In the data rows, 128 means zero.
Here is a table of points, one per row:
array([163, 85, 131, 139, 138, 143, 115, 146, 67, 140, 100, 113, 125, 166, 127, 147, 160, 133, 123, 139, 180, 149, 164, 133, 149, 163, 132, 144, 157, 103, 141, 116, 142])
array([142, 99, 113, 104, 134, 129, 135, 153, 105, 99, 147, 180, 112, 138, 129, 127, 144, 152, 140, 110, 101, 115, 137, 124, 116, 109, 153, 152, 128, 138, 128, 153, 136])
array([102, 121, 151, 91, 137, 129, 146, 133, 161, 195, 133, 104, 99, 163, 119, 152, 91, 154, 134, 94, 111, 146, 152, 100, 184, 118, 141, 122, 153, 121, 76, 147, 167])
array([170, 145, 118, 132, 110, 161, 167, 143, 124, 121, 109, 89, 118, 97, 153, 118, 143, 147, 127, 122, 125, 97, 112, 101, 131, 93, 144, 133, 139, 133, 119, 131, 120])
array([155, 106, 182, 107, 164, 126, 141, 112, 134, 93, 152, 112, 118, 100, 126, 115, 136, 101, 126, 120, 108, 103, 102, 111, 181, 177, 114, 149, 122, 93, 165, 132, 114])
array([130, 115, 123, 178, 141, 133, 119, 150, 134, 137, 104, 113, 170, 180, 187, 135, 127, 108, 120, 167, 140, 138, 89, 129, 120, 117, 144, 107, 121, 82, 142, 82, 152])
array([128, 118, 165, 148, 145, 117, 114, 117, 76, 152, 153, 127, 154, 151, 114, 128, 87, 143, 121, 108, 117, 144, 127, 145, 126, 90, 97, 85, 151, 157, 190, 104, 88])
array([96, 105, 81, 85, 122, 119, 111, 110, 147, 128, 189, 92, 118, 111, 95, 143, 146, 133, 134, 148, 124, 139, 95, 155, 118, 103, 124, 132, 120, 72, 143, 94, 117])
array([177, 168, 131, 136, 134, 102, 116, 122, 113, 109, 121, 158, 100, 113, 133, 159, 150, 141, 115, 98, 135, 117, 103, 142, 150, 90, 132, 138, 118, 151, 116, 113, 126])
array([153, 120, 70, 122, 164, 157, 158, 106, 129, 141, 110, 136, 166, 92, 131, 114, 105, 165, 134, 118, 139, 137, 128, 145, 138, 127, 130, 149, 125, 167, 115, 113, 138])
array([148, 109, 148, 176, 137, 103, 134, 138, 116, 108, 106, 138, 123, 139, 100, 124, 101, 140, 108, 174, 124, 153, 133, 113, 133, 150, 160, 73, 170, 84, 139, 135, 130])
array([167, 174, 95, 139, 93, 126, 144, 174, 180, 126, 151, 141, 161, 148, 133, 101, 105, 148, 141, 84, 132, 107, 143, 123, 143, 159, 125, 145, 111, 84, 134, 85, 77])
array([98, 114, 137, 121, 149, 97, 147, 139, 133, 104, 137, 150, 147, 150, 151, 111, 132, 164, 107, 166, 146, 114, 164, 129, 170, 149, 97, 140, 127, 158, 124, 152, 106])
array([130, 165, 116, 128, 144, 175, 128, 128, 151, 143, 121, 152, 182, 83, 116, 104, 133, 118, 88, 157, 119, 123, 177, 134, 114, 117, 153, 146, 138, 91, 127, 118, 87])
array([133, 132, 155, 110, 115, 115, 71, 128, 140, 148, 109, 73, 102, 133, 115, 161, 129, 113, 102, 132, 121, 114, 171, 123, 107, 129, 122, 145, 98, 147, 148, 120, 135])
array([140, 156, 121, 144, 167, 128, 178, 155, 114, 122, 150, 137, 89, 110, 111, 150, 144, 105, 133, 116, 117, 138, 165, 141, 96, 170, 141, 99, 97, 151, 143, 132, 125])
array([146, 134, 140, 116, 94, 143, 153, 109, 172, 124, 91, 113, 126, 113, 155, 128, 138, 129, 133, 103, 138, 123, 113, 143, 112, 134, 155, 84, 119, 164, 118, 111, 125])
array([119, 106, 149, 168, 84, 144, 125, 146, 125, 186, 144, 96, 134, 127, 122, 183, 156, 127, 169, 139, 113, 138, 97, 129, 101, 139, 73, 146, 126, 127, 136, 191, 80])
array([100, 120, 119, 148, 89, 110, 161, 111, 134, 57, 121, 115, 157, 144, 119, 124, 139, 172, 131, 110, 115, 124, 112, 134, 130, 131, 126, 146, 107, 136, 83, 141, 105])
array([137, 148, 114, 138, 160, 165, 157, 109, 129, 100, 152, 127, 125, 161, 122, 159, 119, 150, 116, 138, 142, 134, 138, 142, 161, 128, 106, 116, 110, 136, 119, 145, 119])
array([102, 92, 134, 164, 128, 134, 140, 202, 148, 116, 147, 132, 133, 156, 147, 139, 121, 96, 74, 136, 179, 124, 90, 114, 106, 143, 133, 124, 116, 118, 122, 94, 185])
array([126, 141, 90, 68, 144, 72, 115, 130, 98, 160, 161, 112, 144, 132, 68, 132, 147, 99, 127, 115, 138, 142, 100, 106, 157, 137, 152, 135, 150, 128, 116, 119, 129])
array([127, 115, 199, 81, 134, 156, 120, 100, 129, 104, 174, 111, 97, 122, 130, 111, 161, 130, 117, 130, 74, 152, 127, 121, 146, 139, 103, 98, 164, 93, 106, 104, 125])
array([90, 126, 128, 159, 119, 97, 98, 96, 132, 177, 169, 99, 107, 85, 126, 93, 117, 99, 127, 129, 148, 100, 159, 116, 179, 124, 148, 105, 88, 107, 118, 136, 148])
array([123, 91, 108, 145, 102, 128, 122, 146, 132, 106, 152, 139, 126, 116, 131, 126, 144, 158, 123, 122, 139, 155, 151, 144, 149, 129, 131, 115, 114, 124, 141, 143, 95])
array([98, 112, 131, 159, 121, 145, 131, 142, 91, 152, 149, 152, 167, 156, 147, 108, 96, 118, 93, 111, 106, 99, 76, 123, 88, 124, 142, 145, 144, 123, 133, 96, 166])
array([125, 142, 80, 153, 104, 125, 107, 145, 124, 138, 123, 149, 76, 120, 136, 161, 63, 112, 141, 149, 90, 114, 130, 72, 146, 113, 97, 125, 135, 123, 135, 156, 98])
array([177, 146, 124, 103, 68, 125, 117, 109, 126, 136, 126, 135, 129, 136, 128, 144, 79, 107, 96, 166, 101, 177, 86, 113, 106, 148, 112, 149, 95, 129, 112, 180, 142])
array([112, 140, 179, 175, 148, 109, 150, 137, 77, 144, 122, 145, 117, 117, 115, 161, 149, 114, 102, 113, 98, 122, 113, 132, 117, 105, 113, 150, 128, 106, 103, 69, 121])
array([87, 142, 151, 94, 122, 135, 140, 162, 121, 125, 133, 127, 137, 113, 151, 127, 118, 153, 92, 116, 137, 149, 149, 154, 143, 154, 147, 136, 136, 147, 154, 163, 103])
array([146, 121, 120, 113, 124, 129, 126, 151, 127, 122, 125, 158, 151, 100, 114, 116, 141, 104, 123, 115, 134, 113, 140, 152, 153, 96, 98, 100, 123, 161, 125, 123, 134])
array([132, 160, 127, 155, 138, 108, 129, 110, 162, 95, 154, 154, 116, 133, 174, 101, 135, 120, 154, 121, 151, 169, 132, 127, 108, 124, 132, 127, 193, 129, 143, 134, 160])
array([119, 134, 141, 122, 155, 114, 117, 130, 176, 110, 124, 126, 170, 108, 139, 164, 126, 97, 102, 94, 164, 157, 115, 137, 119, 98, 127, 120, 175, 138, 137, 168, 115])
array([93, 123, 130, 133, 124, 147, 130, 106, 88, 149, 125, 156, 134, 170, 128, 118, 115, 111, 80, 109, 133, 86, 82, 113, 85, 180, 126, 106, 126, 147, 122, 87, 147])
array([95, 133, 107, 122, 136, 143, 95, 135, 137, 132, 77, 146, 80, 123, 147, 147, 85, 84, 174, 159, 122, 140, 145, 113, 124, 138, 86, 180, 150, 143, 95, 96, 76])
array([143, 162, 129, 114, 104, 116, 130, 121, 103, 133, 129, 135, 120, 87, 158, 139, 92, 76, 148, 163, 158, 157, 83, 131, 143, 164, 89, 158, 105, 121, 118, 170, 150])
array([167, 84, 130, 122, 129, 162, 140, 102, 143, 120, 102, 155, 150, 96, 103, 152, 111, 145, 124, 117, 167, 102, 151, 100, 88, 96, 159, 118, 97, 125, 86, 120, 111])
array([136, 157, 106, 93, 125, 138, 179, 123, 123, 122, 106, 126, 119, 134, 176, 126, 152, 126, 140, 128, 132, 105, 147, 135, 96, 92, 110, 88, 124, 121, 164, 138, 143])
array([146, 130, 124, 123, 137, 96, 131, 134, 127, 158, 126, 163, 124, 121, 140, 116, 161, 149, 112, 154, 112, 104, 148, 147, 118, 141, 137, 98, 115, 155, 106, 141, 119])
array([112, 147, 151, 112, 114, 94, 93, 113, 152, 137, 74, 156, 149, 123, 75, 128, 132, 141, 150, 128, 128, 156, 135, 87, 105, 146, 107, 145, 93, 106, 169, 139, 172])
array([113, 109, 141, 125, 172, 117, 124, 135, 85, 121, 135, 143, 147, 95, 162, 118, 141, 173, 177, 92, 136, 172, 131, 124, 111, 107, 129, 130, 68, 105, 106, 147, 142])
array([176, 149, 135, 119, 153, 136, 117, 147, 129, 135, 122, 105, 134, 163, 111, 68, 83, 111, 143, 106, 133, 93, 167, 186, 77, 97, 128, 146, 126, 81, 81, 169, 128])
array([129, 135, 108, 157, 142, 141, 107, 97, 139, 122, 118, 144, 93, 151, 136, 86, 149, 125, 86, 111, 122, 159, 112, 154, 152, 93, 138, 133, 91, 152, 97, 138, 99])
array([106, 137, 100, 150, 134, 94, 148, 114, 144, 111, 93, 96, 119, 130, 126, 93, 164, 114, 118, 96, 140, 143, 135, 109, 92, 135, 95, 92, 162, 120, 128, 169, 126])
array([115, 119, 103, 150, 137, 167, 108, 112, 80, 106, 111, 104, 119, 135, 127, 144, 148, 119, 100, 118, 116, 137, 134, 143, 164, 153, 165, 123, 175, 89, 148, 162, 152])
array([131, 71, 142, 129, 148, 123, 125, 99, 153, 134, 164, 132, 67, 135, 101, 119, 129, 124, 164, 113, 143, 131, 124, 166, 127, 173, 123, 141, 138, 135, 156, 116, 121])
array([108, 112, 132, 113, 196, 172, 92, 139, 160, 102, 128, 152, 132, 140, 126, 137, 140, 146, 146, 130, 96, 90, 100, 124, 123, 128, 136, 118, 87, 132, 135, 174, 122])
array([116, 107, 123, 103, 104, 104, 156, 138, 148, 134, 104, 111, 135, 144, 83, 131, 113, 80, 152, 140, 93, 136, 136, 110, 167, 88, 167, 147, 99, 137, 165, 103, 165])
array([142, 131, 159, 168, 105, 119, 111, 95, 150, 162, 135, 124, 143, 116, 115, 150, 161, 136, 145, 155, 67, 136, 134, 173, 134, 142, 126, 177, 137, 162, 143, 151, 184])
These points spread out most along one direction. Take the direction at right angles to it along which they spread out most. Go by this last direction. Where along it does each point below lie, from 0 to 99? The average is 50, and the first point in the table lies past the average. One standard deviation of the points above along it is 16.
array([119, 163, 114, 115, 140, 138, 99, 180, 120, 116, 101, 109, 117, 125, 108, 89, 157, 176, 147, 161, 113, 148, 80, 153, 154, 134, 120, 91, 102, 156, 107, 108, 125]) 44
array([94, 134, 191, 150, 121, 143, 142, 104, 84, 118, 116, 121, 125, 139, 93, 109, 86, 136, 167, 123, 144, 128, 111, 167, 150, 142, 121, 119, 141, 132, 154, 94, 103]) 61
array([134, 130, 116, 136, 90, 150, 90, 135, 118, 104, 135, 84, 102, 112, 114, 105, 100, 131, 100, 137, 109, 158, 165, 73, 97, 106, 98, 169, 107, 186, 156, 115, 178]) 45
array([145, 159, 124, 134, 143, 116, 120, 152, 135, 104, 135, 96, 147, 82, 121, 132, 114, 147, 161, 142, 143, 85, 116, 121, 92, 127, 170, 116, 172, 170, 93, 123, 139]) 46
array([117, 87, 96, 144, 110, 117, 89, 150, 121, 128, 79, 124, 143, 133, 174, 151, 116, 144, 106, 86, 113, 89, 103, 163, 133, 156, 114, 119, 168, 90, 137, 86, 163]) 81
array([115, 174, 127, 110, 97, 119, 107, 85, 132, 132, 166, 126, 140, 138, 111, 168, 117, 152, 132, 152, 138, 117, 175, 97, 137, 139, 93, 116, 110, 123, 128, 102, 186]) 46
array([116, 124, 111, 124, 121, 168, 174, 151, 142, 133, 129, 149, 131, 108, 102, 112, 157, 114, 132, 125, 136, 139, 143, 136, 126, 116, 99, 120, 153, 127, 109, 130, 135]) 45
array([141, 118, 129, 98, 78, 139, 133, 127, 121, 114, 110, 162, 114, 111, 127, 111, 144, 141, 135, 159, 170, 69, 134, 152, 113, 78, 146, 123, 142, 128, 117, 144, 133]) 41
array([119, 109, 109, 112, 101, 112, 109, 122, 102, 121, 126, 121, 152, 130, 183, 148, 85, 56, 178, 148, 82, 153, 178, 125, 125, 152, 146, 115, 117, 163, 84, 115, 82]) 38
array([103, 115, 123, 102, 175, 68, 152, 84, 134, 131, 129, 68, 123, 153, 122, 139, 117, 133, 106, 155, 129, 112, 130, 117, 121, 110, 140, 165, 121, 120, 142, 121, 110]) 50
array([174, 132, 133, 130, 131, 143, 111, 129, 138, 126, 124, 129, 162, 155, 142, 98, 191, 113, 164, 117, 153, 100, 128, 74, 132, 121, 125, 120, 136, 167, 117, 125, 118]) 47
array([105, 191, 140, 130, 103, 155, 128, 127, 146, 134, 134, 156, 123, 152, 132, 134, 144, 130, 142, 111, 163, 133, 143, 131, 120, 126, 191, 145, 136, 117, 142, 131, 93]) 47
array([130, 93, 135, 91, 131, 103, 154, 92, 144, 180, 154, 125, 99, 124, 137, 96, 143, 153, 132, 155, 120, 144, 83, 103, 129, 126, 146, 143, 139, 103, 164, 110, 95]) 50
